Every row has a hidden score. How much higher is the second row's score than the first row's in each pair? 6 means about the same, 12 much higher and 0 much lower.
tensor([1.18, -0.57, 0.72, -0.83, 0.27, 1.22, -0.67, -1.02])
tensor([1.35, 1.45, -1.35, 0.37, -1.77, 0.64, -0.45, -0.07]) 12
tensor([-1.18, -0.14, -1.07, 0.77, 0.46, 0.27, 1.60, -1.48])
tensor([0.88, -1.71, 0.87, -0.25, 0.39, -0.05, -0.68, 0.92]) 6
tensor([-1.05, -0.03, -1.31, 0.59, 0.47, 0.49, 1.65, -1.44])
tensor([-0.31, 0.11, -1.66, 0.41, 0.32, 0.49, 1.78, -1.54]) 7
tensor([0.21, 0.30, 0.70, -0.65, 0.03, -1.59, -0.16, 1.80])
tensor([-1.43, 0.08, -1.01, 0.57, 0.39, 0.44, 1.65, -1.42]) 4
tensor([-1.00, -0.04, -1.04, 0.69, 0.22, 0.43, 1.69, -1.71])
tensor([0.60, -0.88, 0.96, -0.24, 0.82, 0.74, -1.11, -0.92]) 2
tensor([0.33, 0.29, -1.14, 1.22, -1.58, 0.51, -0.58, 0.65])
tensor([0.63, -1.49, 1.04, -0.79, 0.42, 0.39, -0.18, 0.39]) 0
tensor([0.46, 0.44, 0.42, -0.59, 0.02, -1.98, 0.24, 1.65])
tensor([0.87, 0.24, 0.19, -0.85, 0.50, -1.61, -0.20, 1.81]) 7
tensor([0.20, 1.61, -1.31, 0.39, -1.54, 0.89, -0.56, 0.37])
tensor([0.59, 1.45, 0.02, -1.45, 0.65, -0.27, 0.45, -0.77]) 0
tensor([0.79, -0.04, -0.01, -1.46, 1.54, -0.24, 0.09, 0.34])
tensor([0.64, -1.95, 0.68, 0.06, 0.94, -0.62, -0.21, 0.62]) 5
tensor([-0.97, 0.12, -1.46, 0.59, 0.40, 0.28, 1.76, -1.27])
tensor([0.63, -0.92, 0.42, -0.63, 1.90, 0.04, -0.81, -0.16]) 3
tensor([0.08, 0.76, -0.82, 0.57, -1.29, 1.72, -0.74, -0.60])
tensor([-0.22, -0.19, -1.38, 0.07, 0.56, 0.69, 1.88, -1.69]) 5
tensor([0.72, 2.15, -0.95, 0.12, -1.45, 0.43, 0.09, -1.24])
tensor([0.85, -1.65, 0.68, -0.27, 0.76, -0.38, -0.67, 1.15]) 7
tensor([1.62, 0.54, 0.00, -0.34, -0.48, 1.29, -1.49, -0.82])
tensor([0.53, -0.63, 0.84, -0.55, 1.44, 0.37, -1.00, -0.78]) 4
tensor([-1.05, 0.13, -1.16, 0.27, 0.79, 0.68, 1.55, -1.74])
tensor([0.93, 0.77, 0.52, -0.32, -0.16, -2.33, 0.50, 0.45]) 6
tensor([0.55, 0.66, 0.61, -0.55, -0.08, -1.77, -0.36, 1.59])
tensor([0.60, -0.38, 0.80, 0.29, 0.35, 0.64, -1.68, -0.82]) 0
tensor([0.30, 1.98, -0.49, -1.07, -0.71, -0.69, 0.51, 0.93])
tensor([-1.84, -0.43, 0.41, 0.50, 0.43, -1.17, 0.82, 0.80]) 3
tensor([0.30, 1.05, -0.43, 0.34, -1.49, 1.46, -1.09, -0.30])
tensor([0.45, -0.31, 0.78, -0.26, 1.02, 0.83, -1.22, -1.34]) 0
tensor([0.71, -1.09, 0.90, -0.28, 1.27, 0.13, -1.08, -0.36])
tensor([0.82, 0.66, 0.16, -0.67, -0.33, -1.94, 0.43, 1.65]) 12
tensor([0.69, -0.43, 0.15, 0.65, -1.56, -1.50, 0.47, 1.54])
tensor([0.36, 0.24, 0.64, -0.31, 0.08, -2.13, 0.17, 1.38]) 4
tensor([0.30, -1.89, 0.94, -0.13, 0.96, -0.09, 0.38, -0.58])
tensor([0.46, -0.12, 0.78, -0.49, 0.56, 1.11, -1.35, -0.84]) 6
tensor([1.61, -0.41, 0.94, -1.08, 0.21, -0.01, -0.78, 0.28])
tensor([-0.25, 1.93, -1.57, 0.38, -0.27, 0.03, -0.83, 0.79]) 12
tensor([1.12, 1.84, -0.46, -0.29, -1.17, 0.97, -0.62, -1.27])
tensor([1.78, 0.38, -0.05, -0.60, -0.61, -1.94, 0.60, 1.27]) 11
tensor([-1.08, 1.01, -1.53, 0.59, 0.05, 0.29, -0.70, 1.45])
tensor([-0.68, 0.27, -1.59, 0.64, 0.12, 0.29, 1.75, -1.33]) 0
tensor([-0.88, -0.27, -0.98, 0.63, 0.21, 0.69, 1.64, -1.79])
tensor([0.75, 1.25, 0.30, -0.43, -0.50, -2.15, 0.61, 0.59]) 8
tensor([1.26, -1.65, 0.63, -0.06, 0.86, 0.56, -0.41, -1.22])
tensor([0.43, 0.86, -0.49, 0.48, -1.78, 1.38, -0.93, -0.14]) 12
tensor([0.39, -0.81, 0.56, -0.67, 1.50, 0.62, -1.00, -0.19])
tensor([-0.27, -1.37, -0.43, -0.27, 1.04, 1.15, 1.24, -1.24]) 7
tensor([0.57, -0.32, 0.13, 0.19, -1.40, 1.88, -0.67, -0.61])
tensor([0.71, -0.86, 0.54, 0.16, 0.05, 1.43, -1.10, -1.18]) 3
tensor([0.14, -1.90, 0.83, 0.07, 0.91, -0.38, -0.20, 0.56])
tensor([-1.72, -0.08, 0.51, -0.01, 0.37, -1.15, 0.44, 1.61]) 9
tensor([-1.37, -0.19, -1.08, 0.68, 0.41, 0.54, 1.56, -1.28])
tensor([0.24, -0.02, -0.21, 0.82, -1.86, 1.32, -0.70, -0.03]) 6
tensor([-2.07, -0.39, 0.10, 0.46, 0.43, 0.11, 1.41, -0.88])
tensor([0.43, -0.67, 0.32, -0.45, 0.80, -1.20, -0.57, 2.09]) 12
tensor([-0.25, -0.29, -1.37, 0.25, 0.25, 1.02, 1.70, -1.70])
tensor([-0.49, 1.98, -1.37, 0.23, -0.28, 0.25, -0.90, 0.79]) 12
tensor([0.32, -0.50, 0.78, -0.27, 0.87, 0.99, -1.31, -0.88])
tensor([-0.32, -1.92, 0.42, -0.24, 1.13, -0.20, 1.01, 0.13]) 9
tensor([0.41, 0.02, 0.37, -0.43, 0.82, 0.85, -1.79, 0.12])
tensor([1.03, -1.27, 0.81, -0.37, 1.35, 0.16, -0.47, -1.14]) 2
tensor([0.98, -1.37, 0.99, -0.38, 0.78, 0.32, -0.88, -0.20])
tensor([0.45, -1.78, 0.84, -0.30, 0.71, -0.31, -0.29, 1.03]) 9
tensor([0.76, -0.11, 0.18, -1.21, 1.59, -0.98, 0.04, 0.66])
tensor([0.99, 0.46, -0.14, -0.18, -0.08, 1.55, -1.59, -0.83]) 3
tensor([-1.02, -0.05, -1.08, 0.53, 0.43, 0.55, 1.67, -1.72])
tensor([0.89, -2.03, 0.86, -0.11, 0.53, -0.62, 0.35, 0.28]) 5
tensor([-1.53, -1.29, 0.24, 0.58, 0.65, -0.67, 0.67, 0.95])
tensor([0.09, 2.34, -1.50, 0.19, -0.39, 0.15, -0.52, -0.22]) 8
tensor([1.68, -0.04, 0.34, -0.52, 0.51, 0.83, -1.53, -0.83])
tensor([0.21, 0.26, -0.56, 0.70, -1.64, 1.44, -0.94, 0.28]) 11
tensor([1.06, 0.62, 0.43, -0.35, -0.62, -1.90, -0.21, 1.59])
tensor([0.71, 1.38, 0.35, -0.38, -1.13, 1.09, -1.03, -0.96]) 0
tensor([-0.36, -0.15, -1.53, 0.38, 0.33, 0.90, 1.62, -1.62])
tensor([0.27, 0.47, -0.07, 0.75, -1.24, 1.32, -1.20, -0.80]) 4
tensor([0.79, 0.23, 0.57, -0.12, -0.13, 1.33, -0.90, -2.04])
tensor([1.42, -0.70, 0.72, -0.60, 1.03, 0.23, -1.27, -0.35]) 9
tensor([1.74, 0.31, 0.22, -1.11, 0.50, 0.83, -0.43, -1.51])
tensor([1.42, -1.43, 0.31, -0.50, 1.31, 0.39, -0.86, -0.10]) 9
tensor([-0.88, 0.94, -1.02, 0.48, 1.00, 0.08, -1.41, 0.90])
tensor([-0.88, 0.01, -1.51, 0.57, 0.17, 0.56, 1.75, -1.20]) 3
tensor([1.85, 1.01, -0.32, -0.06, -0.90, 0.96, -1.44, -0.83])
tensor([-2.17, -0.02, -0.72, 0.52, 0.95, 0.07, 1.22, -0.50]) 8
tensor([0.64, -1.47, 0.97, -0.25, 0.57, -0.67, -0.56, 1.14])
tensor([-1.38, -0.08, -0.90, 0.65, 0.33, 0.19, 1.77, -1.36]) 6
tensor([-1.32, -0.78, 1.31, 0.28, -0.14, -0.70, 0.69, 0.06])
tensor([0.16, 0.19, 0.70, -0.71, 0.51, -1.36, -0.51, 1.71]) 12
tensor([0.71, -2.02, 0.72, -0.26, 0.57, 0.02, -0.23, 0.81])
tensor([0.71, -0.05, 0.49, -0.05, -0.32, 1.39, -1.61, -0.57]) 3
tensor([1.27, 1.43, -0.53, 0.38, -1.82, 0.78, -0.57, -1.12])
tensor([0.49, 0.18, 0.27, 0.23, -1.30, -1.94, 0.79, 1.42]) 10
tensor([2.33, 0.34, -0.55, -1.00, 0.18, 1.06, -0.49, -1.08])
tensor([0.23, 0.02, 0.80, -0.47, -0.37, -1.51, -0.11, 1.95]) 9
tensor([0.09, -2.27, 0.39, 0.22, 0.83, -0.01, 0.29, 0.41])
tensor([0.71, 2.16, -0.66, -1.08, 0.07, 0.05, 0.32, -1.01]) 6
tensor([1.58, 1.18, 0.04, -0.32, -0.10, 0.69, -1.48, -1.34])
tensor([-0.83, 0.92, -0.89, 0.78, -1.49, 1.01, -0.52, 0.69]) 12
tensor([0.34, 1.74, -0.26, -0.24, -1.62, 1.16, -0.07, -1.17])
tensor([-0.33, 0.16, -1.72, 0.25, 0.10, 0.76, 1.80, -1.31]) 10
tensor([-0.75, 2.19, -1.29, 0.02, 0.08, -0.19, -0.57, 0.78])
tensor([-0.74, 0.09, -1.68, 1.01, -0.46, -0.16, 0.19, 1.68]) 9
tensor([-2.18, -0.56, 0.33, 0.64, 0.54, -0.38, 0.90, -0.04])
tensor([0.74, 0.04, -0.55, 0.44, -0.78, 1.69, -1.43, -0.18]) 8
tensor([-0.10, 1.32, -0.70, 0.47, -1.99, 1.09, -0.42, 0.08])
tensor([0.73, 0.27, -0.40, 0.57, -1.58, 1.55, -1.01, -0.36]) 4
tensor([0.56, -1.94, 0.86, -0.11, 0.68, -0.13, -0.35, 0.62])
tensor([0.58, 0.41, 0.16, 0.07, -0.88, 1.70, -1.23, -0.98]) 4
tensor([0.49, 0.13, 0.68, -0.62, 0.17, -1.41, -0.57, 1.86])
tensor([-1.64, -0.22, 0.64, -0.22, 0.73, -0.74, -0.05, 1.60]) 6
tensor([0.16, 1.04, 0.09, -0.56, 0.80, -2.16, 0.50, 0.63])
tensor([0.83, 0.88, 0.51, -0.01, -1.32, -1.97, 0.43, 0.86]) 5
tensor([1.22, 1.25, -0.27, -0.32, -0.88, 1.39, -0.72, -1.62])
tensor([-0.36, 0.42, -0.56, 0.63, -1.06, 1.71, -1.01, -0.13]) 10
tensor([0.21, -1.87, 0.85, -0.22, 0.87, -0.32, -0.06, 0.75])
tensor([0.37, -2.01, 0.70, -0.10, 1.12, 0.04, -0.14, 0.10]) 5
tensor([0.60, -0.74, 0.97, -0.56, 1.12, 0.54, -0.95, -0.80])
tensor([-1.90, -0.71, 0.72, 0.27, 0.46, -0.38, 1.18, -0.29]) 8
tensor([0.68, 1.61, -1.36, -0.13, -1.10, -0.54, 1.72, -0.77])
tensor([0.65, -0.36, 1.03, -0.91, 1.08, 0.16, -0.92, -0.29]) 0
tensor([-0.51, -0.19, -0.76, 0.93, -1.63, 1.11, -0.28, 0.97])
tensor([1.00, 0.39, 0.70, -0.61, 0.11, -2.05, 0.14, 0.93]) 2
tensor([0.14, -1.54, 0.54, -0.13, 1.25, -0.97, -0.14, 1.18])
tensor([1.13, 0.49, 0.20, -1.66, -0.18, -0.08, 0.46, 0.69]) 6
tensor([-1.38, -0.70, 0.81, -0.22, 0.70, -0.68, 0.05, 1.51])
tensor([-1.74, -0.90, 0.26, -0.29, 0.92, 0.25, 1.39, -0.20]) 4
tensor([-1.75, -0.85, 0.87, 0.40, -0.11, -0.50, 0.55, 0.90])
tensor([-2.43, -0.06, -0.23, 0.78, 0.53, -0.07, 0.74, -0.04]) 7
tensor([-0.35, 2.43, -1.23, 0.24, -0.87, -0.48, 0.11, 0.17])
tensor([-0.34, 1.39, -0.79, 0.52, -1.47, 1.26, -0.71, -0.17]) 4
tensor([-2.10, -0.37, 0.45, 0.54, 0.39, -0.79, 0.48, 0.91])
tensor([0.55, -0.97, 0.85, -0.29, 0.90, -1.09, -0.72, 1.26]) 6
tensor([-0.23, 0.66, 0.13, 0.57, -1.95, 0.91, -0.90, 0.48])
tensor([1.04, -1.12, 0.72, -0.54, 0.73, -0.95, -0.57, 1.37]) 6
tensor([-1.99, -0.63, 0.34, -0.02, 0.43, -0.33, 1.54, 0.25])
tensor([0.00, 0.37, -0.08, 0.12, -0.61, 1.97, -1.00, -1.05]) 4
tensor([0.94, 0.81, 0.12, -0.59, -0.43, -1.93, 0.19, 1.66])
tensor([-0.16, 0.66, -0.67, 0.59, -1.97, 1.31, -0.49, 0.47]) 6
tensor([-0.56, -0.08, -1.36, 0.45, 0.30, 0.73, 1.71, -1.73])
tensor([-1.43, -0.66, 0.17, 0.30, 0.71, 0.30, 1.45, -1.63]) 2
tensor([0.50, 0.73, 0.44, -0.48, -0.62, -1.97, 0.43, 1.50])
tensor([0.69, 1.57, -0.36, -1.42, 0.85, -0.11, -0.13, -0.20]) 4
